One vector is turned by the same rotation once a tick. Each row is the vector after some number of ticks, and that number follows the row.
The counts run from 0 to 185.
[ 36  -3 -27 -47 -60  -2  31  21   6  -9 -61  15]	164
[ 40   6 -15 -61 -22  22  35  68   9  -5  -7  56]	105
[-38  18  22  -2  37  49 -76 -11  36 -31 -22  19]	127
[  1  18  10 -12 -47 -18 -16  68 -31  32  12  43]	40
[-41 -25 -62 -14 -49 -31  22 -31  27 -18  30 -36]	161
[-37  -5  28   2  62  32 -39 -45  23 -31  39  10]	50
[-16  10 -19  -9   9  13 -40 -44  35 -35 -87  -2]	146
[-32 -42  23  -1 -25  20  14  29  -6  20 -53 -71]	16
[ 50 -42  23   8   9 -29  26 -70 -46  -8 -15  23]	72
[ -9 -19  36 -38  42  84   3  34  31 -19 -38 -16]	29
[-28  23  13 -27 -37  17 -34  75 -18  24 -27  37]	41
[ -4 -23  81   8  26  66 -10  54 -19  26 -26   3]	113
[ 21  49   9 -30   5  22 -45  39  -1 -13 -39  90]	125
[-64  -6 -37 -41 -27  28   8  33  51 -12  56 -26]	102
[-21 -27   1  12  31  10 -26 -88  27 -53 -27 -19]	69
[-56 -19  57  49  22   8 -50 -48  -6  -2  10 -20]	134
[-38   5 -45 -39 -18  14  23  38  41 -30  71  21]	103
[-47 -14 -57 -39 -31   7 -14 -45  63 -49 -29 -40]	4
[ 55   5   6 -48  10  37  43  50  -3 -13  -6  60]	27
[-61  31   2 -16 -21  31 -52  57  20  14 -24  19]	42
[-45 -56  28   2 -11  23  27  12  17   4  15 -81]	95
[ 34 -14  52  14  42  -8 -13 -31 -46  -1  53  63]	52
[-42   4 -41 -16 -19   3  23  31   9  -9  90  18]	181
[ 34  28  28 -33  24  29 -41  24 -19 -19 -24  74]	47
[-33  -2   1 -33 -50  22  18  84   4  29 -38 -15]	100
[-57 -27  59  21  26  51 -30  40  -4  25   8 -38]	114
[-15 -53   5  -6  22  31  32 -47  44 -22   7 -47]	11
[-31 -20  21 -22 -50  19   8  77  -4  42 -41 -24]	178
[-11 -22 -33 -24 -50 -20  59  21  -7   4  64  -8]	19
[-64  -6   5  44 -10 -33 -40 -46 -19   5  49  -9]	57
[ -7 -24 -21   4  28  -9  -5 -94  28 -56   4   6]	148
[ 20 -46 -14  24 -49 -61  46 -36 -41  10  20  -5]	156
[-34 -60   6  24   1  -9   3 -86  -3  -2   0 -59]	154
[-37 -10  34  14   4  -9  -3  15 -26  17 105   7]	116
[  8 -14 -64 -34 -57 -44  51 -14   7 -23  43   7]	162
[-43 -29 -13   8 -63  -5   1 -13  14  25 -59 -61]	159
[ 48 -17  37 -13  35  25  37  37 -35  -7  39  53]	111
[ 17  20 -22 -53 -43   3  17  82  -2  -3  -4  52]	183
[ 28  21 -35 -13   3 -48  -2 -60 -13 -29   2  72]	65
[-48  -9  60  42   6  11 -65  -1 -31  23 -40 -15]	55
[  32    7    3  -24    0    6  -31  -26    3  -19 -102   44]	67
[-28 -16  60  29  33  14 -60 -26 -19  15 -41 -17]	133
[ 53  12 -11 -12 -11 -20 -11 -35  -7 -19 -54  67]	66
[ 53 -53  13   4 -37  -1  64  14 -44  13 -14 -11]	14
[-23  23 -39 -11  -4 -31 -33 -65  -7 -45  25  37]	64
[  0 -15  35  19  52  10 -26 -43 -13 -27  65  40]	51
[ 30 -22 -51 -43 -12 -22  39 -47  25 -43  29  20]	6
[ -8  -8  11   4  60   4 -27 -53   3 -40  54  56]	129
[-36  -5 -25 -10  23  25 -33 -68  40 -45 -33 -17]	147
[ 62 -45  34  -4   1  -4  13 -36 -26 -12 -75   8]	151
[ 37 -59  38 -16   3  51  40  14 -10   1 -61 -19]	171
[-77  33  -5 -21  11  36 -62  27  33 -13  23  13]	43
[ 63 -49  20 -34   3  24  74  22 -20 -16 -18  13]	170
[ -1   8 -27 -33 -35 -19  44  53   0   2  50  43]	182
[ -3 -38  -4 -34   6  50  27 -22  52 -33 -58 -38]	88
[-30 -63  23 -10   5  46  36   0  27   2  13 -67]	173
[ 65 -20 -38 -35 -16  -8  55 -25  -1 -37 -23  43]	7
[-35   6  47  -7  52  57 -63 -11  26 -14 -19  16]	49
[-17   7   0  -7 -16 -29  13  57 -40  25  75  45]	39
[ 32 -12  26  -4  34  -5 -12 -35 -34 -20  39  78]	130
[ 61 -29 -14 -42   7   8  74 -25   8 -35  26  26]	169
[-12 -33  26 -13  48  48  27  11  29 -19  71  -6]	31
[ -9 -51  40 -13   7  59  30  21  19   9 -39 -51]	172
[ 32  14 -24 -20 -23 -30 -19 -19 -23 -12 -48  64]	144
[ 18 -12  62  17  28  28 -44 -16 -35  25 -54  22]	132
[-72 -14  34  49  12 -10 -75 -28 -11   0   7 -34]	56
[ 26 -11  65   0  -8  18  24  65 -49  35  -5  15]	34
[ 12   9   5  17 -37 -57 -37 -10 -63  17   9  60]	59
[ 16 -58   1  -8   7   4  66 -37  13 -13  38 -30]	12
[-13  33 -20 -22   0  -8 -26  12 -12 -19  71  77]	123
[ 34 -23  -6 -57 -17  30  20 -12  43  -5 -87 -14]	87
[-64 -13 -22 -20 -38  21   3  36  34  -5  59 -37]	180
[-34   9  23  16 -55 -23 -67  -3 -26  16 -63  -1]	139
[-41   5  28   7  55  37 -48 -37  32 -42  33  32]	128
[-56  -1 -23 -29 -44  32  -9  49  31   6 -12 -44]	101
[ -8 -27   4   9  26  -9  -3 -94  13 -48  13  -7]	70
[  6  -2 -25 -49 -43  33  11  11  37 -14 -77 -16]	165
[  9 -38  43  20 -19   5 -11 -38 -32  16 -81 -33]	74
[  9  -7 -26  -6 -85 -32   0  17 -17  13 -80 -18]	80
[ 24   0 -15 -31 -63 -14  33  75 -19  22 -26   4]	21
[ 19 -33  20  -5 -42 -16  65  44 -34  24  38   1]	176
[-53  -6 -49 -52 -16  42  11  20  64 -29  31 -16]	24
[-52 -49  -6   7 -27   8  46  -1   0   7  62 -63]	96
[ 30  -7 -24  -6 -79 -56  28   2 -50  22 -41  11]	79
[ 12  36 -17 -18 -11  -4 -33  19 -20 -13  27  87]	124
[-31 -61  22  -8  15  24  48 -16  -1   3  75 -46]	174
[-23  -3  18 -50  23  78 -10  43  59 -20 -27   1]	107
[-29 -16  19 -36  37  75   2  21  53 -24  16  -7]	108
[ 49 -59   3 -18   3   9  94 -16  -6 -13  20  10]	91
[  1 -53  14   9 -11 -14  65  10 -27   7  75 -21]	175
[-19 -58  45  -8 -10  27  29  19  -3  20 -41 -60]	94
[ 22  17 -39 -57 -16  -6  45  40  -1 -19  51  53]	104
[-23 -16 -51 -21 -14   1  21 -56  49 -52   9 -17]	5
[ 12  14  45 -11  40  49 -52  24   7 -11 -56  49]	48
[  7  12  24   7 -55 -38 -51   8 -63  32 -48  33]	138
[ 58 -25   3 -31 -16  23  43  -7   4 -28 -78  18]	8
[-63  21 -34  10 -28 -40 -59 -48   9 -20   8  -4]	141
[-42  -9 -61 -32 -33 -25  20 -37  37 -34  24 -19]	83
[ -2  36 -19 -31  -1   4 -10   3  -4 -28  67  75]	45
[  6  15   8   3 -46 -40 -58  14 -48  15 -38  43]	60
[ 52   2  59  14  17  -3 -35 -19 -45   5 -19  70]	131
[-10 -45  12  -9  10  52  19 -32  38 -24 -55 -63]	10
[ 31 -35  51  -9  12  12  46  32 -46  26  52  43]	33
[-34  19 -52   0 -28 -53 -22 -60  -2 -26  36  38]	142
[-35 -40 -26  10 -36 -50  14 -64 -29  -4  47 -30]	77
[-24 -23  68   2   3  36  -7  61 -15  38 -12 -17]	35
[ 57 -10 -43 -53 -43 -23  47 -19  12 -25  -9  38]	85
[-60 -17 -46  -3 -45  -7   3 -14  24  -5 -11 -63]	160
[-75 -21  53   9   3  41 -30  51  -5  40   1 -37]	36
[-63  23  15  -3 -28  31 -63  54  -5  27 -15   8]	120
[ 41  -5 -26 -56   1  19  51  25  13 -28  48  56]	26
[  8 -57  -2 -21  24  16  66 -42  17 -27  51 -13]	90
[-13  32  29 -16  18  41 -62  16  17 -18 -51  41]	126
[-71 -25  46  16  30  29 -17  12  -8   7  69 -30]	115
[ 34 -53  40  -8 -19  28  49  22 -23  29 -55 -27]	93
[ 32 -18  21 -43  17  66  19  58  23  -3 -31  11]	28
[ 18 -28  32 -15  40  17  48  19  -5  -1  85  11]	32
[ 26  22 -46 -11 -41 -55 -17 -43 -17 -34  10  63]	143
[  8 -12 -47  -3 -62 -75  30 -38 -31  -8  15  20]	0
[-76  27  -2  -8 -14  19 -59  32  16  -2  36  13]	121
[-58 -35  -1   2 -42  18  25  11  14   2   3 -80]	17
[  8 -30  29 -23 -48  -1  45  65 -42  31 -21   0]	177
[-17 -43 -12 -24  29  29  37 -45  56 -33   5 -40]	89
[  8 -12  73  29   5   5 -43   3 -58  26 -50  24]	54
[ 38  -1 -59 -34 -67 -42  43   4   0 -21 -13  33]	163
[ 17  19 -15 -22 -24  -5 -48 -29  -1 -25 -96  36]	145
[  1  20  -1 -42 -24  50   2  75  15  -3 -42  36]	184
[ 30 -39  -1  15  22 -22  20 -78 -14 -32  29  26]	71
[ 30 -25  25 -24  43  27  36  13  -4 -19  77  41]	110
[ 12 -12 -21 -29 -67 -27  52  52 -17  22  38  16]	20
[ 43 -58   8  -4 -13  -8  79 -12 -34   5  42  -7]	13
[-60 -49  -6  27 -18 -30   0 -60  -1   2   9 -56]	76
[ -9 -12  12  37 -16 -44 -12 -45 -67  11  52  28]	136
[-17   1  33   9 -18 -27  17  41 -46  28  66  39]	117
[-10 -47 -12  -6 -33 -19  67  10 -25  15  69 -13]	97
[ 25 -56  41  11   0  17   0 -45  -2   2 -94 -34]	152
[-74  19   1  17 -35 -14 -67 -22   7   4 -30 -22]	140
[ 36 -20  -6  -4   4 -12  23 -89  -3 -41  23  29]	149
[  8 -30   0 -20 -51 -28  64  53 -41  36  35   9]	98
[-30   3  -5  30 -24 -75 -35 -32 -53   1  58  34]	58
[-18 -53  -4  17 -21 -34  31 -68 -29  -9  33 -31]	155
[ 14 -24 -30   8 -59 -62  44 -26 -50   4  17  10]	78
[-36   1 -41 -22 -53  -1 -25  -9  39 -14 -82 -31]	3
[-75  -5   3 -16 -37  24   0  55  31  18   0 -57]	179
[ 50 -14 -30 -53 -29  12  41   2  17 -14 -76  35]	86
[  2 -10  16  -6  11  32 -57 -46  32 -30 -85  -4]	68
[-13  -4 -37 -49   5  19  44  23  47 -37  68  18]	25
[-18   4 -16 -44 -58  32   8  56  26   8 -43 -19]	22
[-58   5 -26 -41 -32  42   2  53  54 -15 -15 -30]	23
[ 55 -51  30 -14 -12   0  64  16 -27   2 -18   2]	92
[ 57 -32   5   4   9 -16  22 -57 -26 -30 -24  44]	150
[ 30 -31  62  -2  33  45   8  57 -34  23 -17  27]	112
[ 25  -2  65  18  17   0 -17   2 -67  19  -8  60]	53
[-46  -9 -50  -8 -52  -3   0 -29  35 -24 -22 -44]	82
[ 26   2   9 -46   1  53  11  64  29  -8 -40  38]	106
[  9 -42  31   2 -48  14  46  30 -27  31 -62 -47]	15
[-51 -34 -30  -9 -26 -10  42   0  10   8  62 -44]	18
[-26 -53  33  29  -1  10 -10 -62  -4 -11 -41 -63]	153
[  3  17  33   2 -16 -19 -20  70 -54  31  15  40]	118
[-46 -22  23  46  11 -27 -42 -52 -31   0  65  -9]	135
[-50  38 -21  -9   4  -1 -52   6  19 -27  75  37]	122
[ 39 -28  -2  10 -60 -47  43  -8 -44  25 -31   3]	157
[-50  18 -36 -10 -17 -24 -63 -54  31 -24  10  13]	63
[-23  19  33  -3 -33  -1 -44  78 -24  38 -28  24]	119
[ 11 -45 -34 -33  12  19  60 -30  37 -44  42   2]	168
[-36 -44  24  30 -18  -2  -6 -54  -3   4 -47 -60]	75
[  9  -7   5 -19 -63  -7  29  74 -25  31 -31  -1]	99
[ 36 -34  11 -32   4  34  29 -11  30 -14 -80 -14]	9
[ 30   1 -37  -7 -74 -50   9 -14 -21   3 -41  27]	1
[-66  26 -22  -3 -29  -5 -68 -29  18 -13 -44   8]	62
[-56  -4  16  10 -17 -14   0  32 -21  14  96   9]	38
[ 12  11 -33 -16 -76 -22   2   6 -10  -2 -81  10]	2
[ 39  31   1 -31  12   2 -19  22  -3 -22  18 104]	46
[  4 -31  -8   9 -66 -18  13   7 -25  21 -69 -30]	158
[-38  24  -3   5 -52 -18 -68   4 -10   7 -70  11]	61
[-15 -22  25 -18  54  46  20   3  28 -34  67   7]	109
[-31 -29  38 -22  57  66   4   7  32 -10  17 -23]	30
[ 14   4  16  21 -40 -56 -19 -16 -70  12  13  42]	137
[-21 -31 -38 -38   7  41  46 -35  57 -50   6 -25]	167
[ 38 -31  32  20 -12 -27  12 -35 -45  13 -66  10]	73
[-68  30 -18 -20   9  15 -38   3  26 -25  71  45]	44
[-76  -9  30  15  -2  15 -15  28  -1   9  69 -28]	37
[-30  18   1 -53  11  79 -12  66  52  -6 -32   3]	185
